In the rows, zero is written as 128.
One turn moves every row onto another: examples first, then more rows asked
j267: [152 125 120 123 101 141 115 111 127 134 139  80 154 101 179 148 133 146
 174  90 153 123 164 115 100 117 135]
j419: [134 100 108 138  76 152 108 134 174 121 126 103 102 138 168 150 125 129
 150 134 133 140 160 134 119 113 128]
j163: [134 103  97 122  87 144 134 123 153 140 119 113 107 155 156 139 117 142
 164 138 139 147 146 128 121  91 127]
j157: [127 113 117 121  82 165 102 141 170 118 132  94 102 147 158 143 117 126
 145 132 131 133 177 123 131 106 118]
j454: [124 165 118 122 111 121 115 148 128 151 144 100 128 140 119 119 124 128
 114 113 153 107 151 156 107 151 163]
j785: [ 98 111 116 102  99 143 110 144 156 144 113 111 144 162 153 149 112 139
 146 132 142 136 156 133 149 106 109]
j927: [146 129 106 116  93 142 108 129 132 127 164  84 146 119 206 131 155 133
 168 131 155 131 160 139 105 134 127]
j607: [143 135 131 108 106 158 107 119 129 131 141  73 148 116 161 143 119 141
 165  89 147 117 184 100 117 106 123]
j841: [109 133 112  86 112 134 112 140 124 150 143  96 179 146 183 135 137 143
 162 129 160 130 153 140 136 123 109]
j875: [132 143 123  94  97 168  98 141 136 121 164  74 134 142 178 127 133 126
 155 131 145 124 189 119 129 116 109]
j393: [140 139 102  88 105 147 129 124 110 144 161  87 146 148 181 117 138 143
 178 135 155 134 159 124 117 103 117]
j700: [131 162 121 131 104 124 119 147 129 136 141 101 131 135 114 128 127 130
 113 110 152 110 149 155 106 151 167]
j520: [127 130 123 103  91 171  99 144 155 118 148  82 116 150 162 134 121 124
 147 132 135 127 189 117 135 107 109]
j525: [124 160 117 127 108 120 116 148 133 151 140 103 123 141 117 121 122 129
 112 113 152 108 150 156 107 150 164]
j395: [110 100 101 121  94 123 119 134 155 149 111 120 151 143 173 154 128 144
 155 131 149 144 133 151 130 120 124]
j220: [128 131 111  91  99 162 126 131 134 139 141  94 120 166 150 124 114 138
 161 136 141 136 170 113 135  86 111]
j148: [133 141 110  84 105 158 126 129 118 140 154  87 135 159 165 118 126 139
 170 135 148 133 171 115 129  93 109]
j235: [131 165 123 126 106 126 118 147 127 135 145  98 133 136 114 125 127 129
 113 110 154 109 152 154 108 152 164]
j489: [130 162 123 130 104 126 119 146 131 135 142 100 129 137 111 128 124 129
 111 110 152 110 150 154 108 151 165]
j140: [123 163 119 123 110 122 115 149 132 150 141 102 125 143 115 120 122 127
 112 114 151 107 152 155 109 150 162]
j619: [103 101 108 115  94 133 116 138 161 147 107 119 143 153 159 154 117 141
 149 132 144 141 142 142 139 110 118]
j996: [115 122 105 100 108 122 116 134 129 152 136 104 176 137 191 141 143 146
 164 129 161 135 139 149 126 128 119]
j273: [140 102  90 127  87 133 137 117 144 144 125 114 117 144 173 137 130 145
 170 137 145 149 135 137 109 100 134]
j440: [142 100 100 143  78 139 112 127 164 124 132 103 114 125 187 148 139 133
 157 133 141 141 150 144 106 125 135]
j479: [139 117 129 124  95 159 110 119 152 128 119  85 127 121 146 154 107 140
 157  91 138 124 178 102 120  97 127]
j467: [149 133 127 112 106 149 111 116 123 133 144  73 156 107 173 143 128 144
 170  90 152 119 176 108 108 113 128]
j461: [130 165 123 127 106 127 118 149 128 136 144  98 131 138 111 126 125 130
 112 109 153 109 152 153 108 150 164]
j443: [130 164 124 128 105 127 118 148 130 135 143 100 131 138 110 127 125 129
 111 109 152 109 152 153 109 150 164]
j780: [145 128  94 103 101 135 134 119 114 147 154  96 145 139 190 122 144 146
 180 136 158 140 145 133 108 109 125]
j407: [124 161 117 126 110 119 117 148 130 152 142 102 127 139 120 120 125 128
 115 113 153 108 148 157 106 152 165]
j749: [125 161 116 128 109 119 116 148 132 151 140 103 125 140 118 121 124 128
 114 113 152 109 149 157 106 152 165]
j225: [153 113 117 136  95 137 117 109 139 134 128  88 145 100 175 153 130 146
 170  91 150 127 158 118  98 116 141]
j828: [139 128 133 112 101 163 107 121 141 128 131  78 136 122 150 148 111 139
 159  91 141 119 186  98 122  99 122]
j18: [149 106 116 141  91 141 116 111 150 133 117  94 133 106 164 159 121 146
 164  91 143 129 159 116 103 109 140]
j337: [128 115 105 108  91 156 129 128 149 138 126 105 107 164 147 134 110 139
 159 137 137 142 160 118 132  85 117]
j922: [147 112  99 134  85 136 113 126 148 127 148  95 132 117 202 141 153 134
 165 132 150 138 148 145 100 133 134]
j118: [103 135 118  81 111 144 109 144 129 148 139  96 170 156 170 135 126 140
 156 129 154 129 163 132 145 114 103]
j736: [140 141 115  99  98 155 103 136 127 125 170  75 145 130 196 125 147 130
 165 130 153 126 176 128 116 126 116]
j23: [123 165 120 122 111 122 115 149 130 151 143 101 126 142 117 119 123 128
 113 112 153 107 152 155 108 150 162]
j8: [114 108 100 114 100 118 120 132 140 152 123 114 166 136 187 148 138 147
 162 130 158 140 131 153 123 126 123]
j291: [130 165 122 128 105 125 118 147 128 136 144  99 133 136 115 126 128 130
 114 109 154 109 150 155 107 152 165]
j781: [146 113  89 119  93 129 138 116 129 146 140 107 134 137 187 132 141 148
 178 137 153 146 135 140 104 108 133]
j547: [132 164 121 129 106 124 119 147 129 136 143 100 132 134 115 127 128 129
 113 109 153 109 149 156 106 152 166]
j197: [123 161 119 125 109 121 115 147 133 151 139 102 124 142 116 121 122 127
 112 112 151 108 151 155 108 150 163]
j386: [ 98 125 120  87 106 147 108 146 144 145 126 101 156 163 156 141 116 137
 149 130 147 131 163 129 152 107 103]
j983: [143 108 123 136  92 150 114 115 155 129 114  93 126 114 152 158 112 143
 159  92 138 128 167 109 112 102 135]
j257: [130 161 121 131 105 125 119 148 131 135 142 101 130 137 112 128 126 130
 112 109 152 111 149 155 107 151 165]
j892: [126 164 117 124 111 120 116 147 129 152 144 102 127 139 121 119 126 128
 114 112 154 108 150 157 106 152 164]

j267 goes to j983
j927 goes to j419
Now find these:
j395 goes to j386
j337 goes to j393

One turn moves every row onto another: examples first, then more rows asked
j665: [113 139 126 135 113 122 109  90 101 115 117 115 145]
j691: [106 161 111 118 149 128 123 114 112 129 114 114 122]
j730: [122 155 112 141 113 148 139 100 121 131 144 106 130]
j803: [ 95 123 125 103 116 133 125 175 119 120 119 127 112]
j11: [ 95 156 133 115 129 119 123 114  85 115 137 137 130]
j541: [113 119 113 128  92 147 123 171 119 107 148  97 128]
j355: [ 99 135 132 135  91 109 114 134 124 121 142 144 124]
j70: [119 115 135 131  90 134 123 155 117  88 101 123 154]
j795: [ 99 150 119 121 113 133 131 184 119 102 114 108 147]
j509: [109 136 135 135 134 175  99 137 102 117 112 122 117]
j971: [108 140 137 135  89 180 138 164 117 119 131 115 132]
j745: [126 123 117 129 115 127 152 100  97 112 137 122 150]
j281: [ 94 118 132 121  93 150 115 163  91 116 114 101 156]
j899: [126 159 119 132 146 160 139 120 101 103 138 116 125]
j524: [123 129 114 139 119 146 162 137 130 127 102 123 155]

j803 goes to j971
j745 goes to j11
j665 goes to j691
Now find these:
j355 goes to j509
j281 goes to j795

